One vector is turned by the same rotation once a step. Each row is the vector after some number of steps, and that number follows the row.
The counts run from 0 to 241.
[ -3.4   0.0  -0.9 -13.6 -33.7  -2.1 -22.5 -40.0  18.6  12.1  -7.8 -29.1
 -19.7  15.7   0.4 -14.9  -7.6  -2.8 -45.1 -45.0 -22.4  20.7 -22.2 -24.5
 -28.4   6.7 -12.3  18.9] | 99
[ 23.3  -6.6   6.3 -38.8 -41.5 -28.5 -19.7  13.8  21.6 -16.7   0.0  -7.9
 -32.0  36.1   3.9  15.1  11.9  -0.9  19.5 -32.3 -29.9  13.2   3.5  20.4
 -35.5 -10.7 -19.7  -6.1] | 210
[ 50.3 -14.5   1.2  -9.2 -29.4 -42.8 -10.7  16.5  32.1 -40.6 -14.3  13.8
 -13.3  23.3   0.6  28.8  32.8 -13.4  28.0 -21.5  37.8   1.5  -4.8  18.0
   1.6 -16.4  13.9 -21.8] | 208
[ 20.9  25.3  -8.8  10.9  -6.6 -17.5 -17.8  19.5  29.8 -39.3 -26.2  10.8
  12.9 -19.8 -36.7  -4.3  10.5  -9.1 -18.8 -28.2  61.0  -3.1   1.8   0.8
 -13.7  18.4 -14.2 -13.3] | 227
[ 19.3  11.9 -16.8 -16.9 -25.9  -8.7 -23.6 -46.2  35.5 -17.3  -2.9 -16.0
 -11.5 -21.1  -6.0   6.3 -10.6   1.7 -59.0 -20.9  29.0  10.8 -20.6 -11.2
 -26.2  13.2  11.6   6.4] | 54
[ 15.7   0.2  23.3 -29.2 -41.8 -26.3 -14.7  -7.6  25.6   0.0   7.2 -11.5
 -25.0  26.7   7.2   7.9  17.0  -5.5  -7.4 -11.0 -38.5   1.6 -25.4   5.9
 -54.4  10.2 -21.1  -4.8] | 171
[ -0.9 -18.6  -6.9   2.8 -17.9 -16.1 -38.7  -7.1   4.2 -24.2 -24.1 -13.6
   3.9  17.8   3.7   7.9 -23.5 -14.6 -22.0 -56.8  18.6  -3.1  16.5  21.7
 -12.1 -14.2 -29.6   5.5] | 57
[ 36.4 -29.9 -12.6  -0.9  -7.2 -26.2 -42.3 -20.6  32.1 -27.8 -22.4   4.7
  -8.1 -10.4  26.7  15.6 -30.1 -16.2 -21.5 -19.0  36.6 -12.4  12.9  15.7
  -0.2   0.8  14.1  -7.9] | 49
[ 38.5  33.6  -4.0   6.1  -5.7 -25.8   7.1  -2.7  32.3 -32.8 -31.4   4.7
  -5.8  -0.9 -26.2  11.5  16.2   0.2 -22.4  18.4  42.4  -6.9 -11.1 -11.5
  -3.8  11.6  33.8 -27.9] | 200
[  4.7 -18.4  -6.7 -12.6 -29.3 -20.4 -44.7   7.3  10.0  -0.5 -28.7 -12.5
 -11.1  35.4  11.1   2.9 -11.8 -12.2  -6.7 -47.4 -10.8  17.7 -12.0  36.9
 -20.3 -25.8 -35.0  28.9] | 137
[ 29.2  -6.5  -9.6 -19.4 -17.8 -20.4 -18.8 -18.3  32.3 -26.6   4.9  28.6
 -26.2 -11.9 -13.3  -6.8  11.9 -29.6 -25.1 -23.7  35.6   8.9   7.2 -18.2
 -29.9  18.6  10.0 -19.8] | 213
[ 13.0  42.5  -9.7   7.8   2.0 -22.0   5.2   5.3  24.4 -23.4  -6.9   2.6
 -10.7   3.5 -40.5  -8.8  21.2  -1.4 -33.4   2.7  39.7   5.8 -18.3 -28.2
 -30.7  31.2   0.1  -6.1] | 193
[ 21.4  10.9  -0.2 -14.3 -20.0   7.1  -6.6 -69.6  26.3   6.9  -4.6 -21.3
 -26.7  -4.6  18.8  -0.7   4.3  -3.3 -34.9 -14.4  12.8   3.6  -5.4 -19.1
 -28.4   8.8  35.7 -11.2] | 47
[ 15.2  30.0   2.4 -16.3 -42.5 -24.0  -7.4  17.1   3.7   1.7   4.1 -30.7
  10.6  37.3  -8.8  -1.3  -0.3  -0.6 -20.8 -29.4 -40.5  26.1 -28.9   0.1
 -50.5  28.3 -20.7  26.3] | 151
[  0.7   7.4   7.7  -9.5 -23.8  14.7 -33.6 -20.6  16.8  14.4   9.0 -38.7
  -3.0  -5.4 -22.2 -15.6  -6.7  -4.9 -52.0 -40.2   4.6   2.5  -3.7 -29.1
 -52.1  24.4  -6.1 -11.7] | 20
[ 42.3  31.4 -12.1   5.8 -13.5 -35.0  -6.6  11.7  27.3 -39.9 -26.6  -7.5
  12.2  28.0  -8.7   0.1  16.4   3.6 -24.9   4.5  48.3  -1.8 -32.2 -16.1
 -12.3  15.5  13.1   9.2] | 154
[ 12.0 -35.2   6.8   0.5 -22.5 -22.1 -30.9  -7.5  14.8  -1.5 -27.2 -14.5
  -1.3   0.2  45.8 -14.4 -19.0 -11.6  -1.9 -50.5  -6.8  15.8  25.2  35.5
 -19.1  -7.0 -21.8 -14.2] | 11
[ 38.7  48.4  -8.6  16.1 -12.2  -7.7  12.5   0.5  22.2 -33.0 -20.6  -6.0
  19.7   0.5 -39.7  -3.4   8.9   5.9 -21.8 -13.4  51.8  14.2 -11.7 -17.6
  -6.1  23.3   1.5 -23.2] | 233
[ 11.3 -10.6  -4.9 -12.9 -26.5 -11.1 -46.2  -8.7   4.1   7.6 -13.7 -38.6
  -2.4  11.2  31.7  -6.6 -38.0 -14.7 -18.1 -64.5 -12.9  16.6  -4.4  35.9
 -34.3  -0.9 -29.5   6.4] | 58
[ -5.4  10.0  -8.0 -13.7 -20.1   0.6 -18.3 -34.5  42.4  -8.5  -7.0 -22.4
 -22.2 -18.8 -27.0  -7.2  -5.0  -4.3 -41.2 -36.5  32.8  10.5 -18.2 -13.9
 -32.3  22.0  -9.9   8.3] | 100
[ 21.2   6.7   7.9 -25.3 -27.0 -28.9 -15.9   5.2  13.2  -2.2 -21.0 -18.9
 -13.6  52.1  27.2  18.9   2.0 -12.5 -15.1   1.0 -37.8   6.9 -21.9  32.5
 -26.8  -6.0  -6.9  -3.4] | 124
[ 22.7 -15.9  -2.8  -2.0 -19.6 -38.8  -9.9  17.0   7.8 -13.8 -35.5  -7.5
 -12.1  48.0  27.7  33.6  -0.9  -6.5  -4.7   6.8 -10.7  -0.2 -11.0  38.4
   3.1 -13.4  19.4   3.4] | 123
[ 10.2  19.0  -5.7   0.0 -27.3 -15.4  -4.1 -35.8   6.2  -1.1  -3.3 -44.8
   2.4  26.7   5.5   8.4 -21.9   8.0 -45.9 -13.3 -40.8  25.3 -38.4   1.7
 -35.0  22.5  18.1 -20.2] | 79
[ 31.1   9.1 -14.1   1.7 -19.1 -29.1 -20.3  38.5  27.1 -23.3 -19.7   0.9
  25.2  20.3 -21.0  -2.4  -0.2 -11.7   9.3 -45.5  28.8  -3.1   9.9  12.1
  -6.8   2.2 -15.0  -7.3] | 228
[ 43.2 -22.4 -14.2 -19.0 -15.5 -36.4 -38.1   2.1  17.8 -37.4 -42.3  17.2
 -32.8  28.1  15.2  25.1 -12.3 -28.5  -5.5  -6.6  13.1 -11.1 -10.9  20.5
  -6.8  -8.4   6.4  16.4] | 129
[ 10.5  17.1 -11.5   1.6 -32.8   8.1 -31.9  -6.1   7.2   6.0   1.0 -23.9
  -5.0  27.6 -29.9 -22.0   3.4  -2.3 -22.3 -36.8 -24.8  12.8 -28.8  -5.2
 -51.3  25.4 -33.7  24.8] | 145
[ 50.2  20.4 -13.1 -10.5 -18.9 -28.8 -10.6  32.3  18.2 -43.2 -27.2  -0.3
  10.1  15.2  -5.0  17.2  -1.2 -12.3   0.7 -17.0  39.5  12.3  14.6  19.6
   0.1   1.9  -0.4 -31.5] | 241
[ 53.5  27.5 -13.2   0.5  -6.7 -33.2   4.7  11.4  33.4 -36.4 -12.1  -4.9
   3.5  -9.3 -16.4  22.1   3.7  -4.8   9.5   4.6  40.4  13.8  -1.7   7.3
  -9.6  26.2  40.4 -28.5] | 240
[ 12.4  27.8   2.3  -4.9 -19.9 -10.2  -6.2 -14.6  17.1  16.6   0.4 -47.0
   7.3  54.4   0.5  -8.6  -6.9  -3.8 -33.8 -12.6  -7.4  11.5 -23.7   1.1
 -50.0  24.9  -5.7  16.1] | 112
[ -1.4 -11.3 -20.9   5.8  -3.5 -24.5 -39.2  -4.5  33.4 -18.5 -48.9  -4.4
  -5.9  -1.3  19.6   4.0 -30.2 -13.7 -32.8 -36.9  41.8  -5.8   1.1  18.4
   2.6 -14.0  -4.8   3.7] | 56
[ 17.1   3.4 -18.9  -7.0 -32.3 -39.3  -6.7  15.7   3.5 -18.4 -51.3 -37.8
   0.1  41.2  25.4  33.3 -35.3 -13.5  -1.8 -14.7  -9.0   6.3   8.2  31.7
   7.1   3.0  15.5   0.4] | 77
[ 38.7  29.0  13.7 -11.3 -24.0  -7.9   7.3  -5.4  23.5   2.8  16.6 -16.4
  -3.9  18.1 -31.4   8.5  16.0   4.9 -28.9  -4.5 -15.5  26.9  -3.1 -12.2
 -48.3  41.1  10.9 -42.4] | 238
[ 14.7  -2.7  -2.2   4.8 -20.2 -44.2 -41.2  41.0  14.1 -43.6 -31.2  11.9
  -6.2  13.5  -9.5  -2.7   4.0 -12.8  -6.0 -30.4  24.0  -9.5 -16.7  13.8
  -1.7  -7.5 -32.0  10.9] | 182
[ 20.6 -24.7   0.7 -22.4 -34.7 -45.6 -45.1  -1.5   9.0  -9.4 -30.3  -7.4
 -23.1  33.0  22.1  17.9   1.1 -26.0   1.5 -28.7 -30.3  22.2  -5.5  45.0
 -18.0  -7.3 -12.0   6.3] | 130
[ 18.4  26.6  -1.5 -24.5 -36.4  -1.2   4.9 -11.0  16.3   3.0  -8.6 -27.9
  -6.1  43.6   4.1   4.0  -0.1 -14.8 -33.6   2.0 -21.4  28.0 -27.4  -6.5
 -36.8  25.5  19.4  -4.1] | 119
